Here are some points, each followed by its number:
[-12  -5 -19 -18 -32 -23 -34 -57  19 -45 -35 -55] 0
[ 76 -64  82  81  48 -69  76  38  77 -61  84 -47] 1
[ 79 -30  71  73  32 -43  76  50  57 -36  75 -33] 2
[-12 -10 -11  -9 -65  -6 -36 -55   5 -23 -27 -35] 3
[-20  16 -26 -24  11  38 -12 -19 -21  38 -16  19] 4
[-33  38 -34 -35 -11  37 -24  19 -43  42 -30  44] 5
[-36  48 -37 -38  14  39 -20  34 -47  39 -33  50] 6
[-28  34 -35 -36  24  41 -14  29 -39  46 -23  48] 7
[ 67 -33  62  58  48 -39  68  55  50 -28  66 -20] 8
[-20  27 -29 -32  19  36 -12 -17 -23  38 -13  20] 9
[ 47 -79  62  66  49 -63  50   6  65 -56  62 -50] 10
[ 20 -70  33  31  -1 -46   8 -21  37 -44  24 -41] 11
[ 22 -19  20  20 -42 -29   1 -15  30 -35   2 -43] 12
[ 45 -59  57  54  33 -65  34   7  60 -56  50 -49] 13
[-26  45 -30 -30  17  38  -6   5 -38  42 -16  45] 14
[118 -53 106 110  70 -70 116  82  89 -56 114 -46] 15
[-34  46 -36 -36   9  37 -20  20 -43  36 -30  42] 16
New points follow, each followed by the number of its nearest point above.
[-13  -1 -18 -17 -62   1 -30 -42   0 -11 -22 -29] ~ 3
[-12  -8 -14 -15 -78 -11 -40 -52   8 -26 -39 -42] ~ 3
[38 11 22 19 36  7 37 33 10  9 32  7] ~ 8
[ 21 -75  52  52 -20 -69  14 -13  46 -63  31 -47] ~ 11
[ -6 -36  11  11 -16 -29 -24 -26  16 -26  -4 -24] ~ 12
[-13 -14  -4  -4 -59 -17 -29 -52   8 -27 -18 -36] ~ 3
[  6 -60  30  27   0 -68  -5 -34  48 -60  21 -50] ~ 11
[ 12 -75  39  41 -20 -66   1 -25  40 -55  21 -47] ~ 11
[-15   4 -18 -16 -45   6 -26 -34  -4  -5 -18 -18] ~ 3
[-21  24 -29 -27 -55  27 -20 -23 -17  14 -23  -7] ~ 4
[  7 -68  33  32 -16 -57 -15 -35  39 -53  11 -43] ~ 11
[-16   9 -25 -23 -66  15 -22 -40  -6   6 -20 -22] ~ 3
[  -8    3  -20  -23 -104   16  -28  -34   -6    4  -27  -23] ~ 3
[-14  12 -25 -27 -72  22 -26 -18 -15  15 -26  -5] ~ 3
[-18  14 -22 -22 -37  14 -24 -42  -8   1 -24 -12] ~ 3
[  2   1   0   1 -36  -1   1  -9   6  -7   3 -17] ~ 12
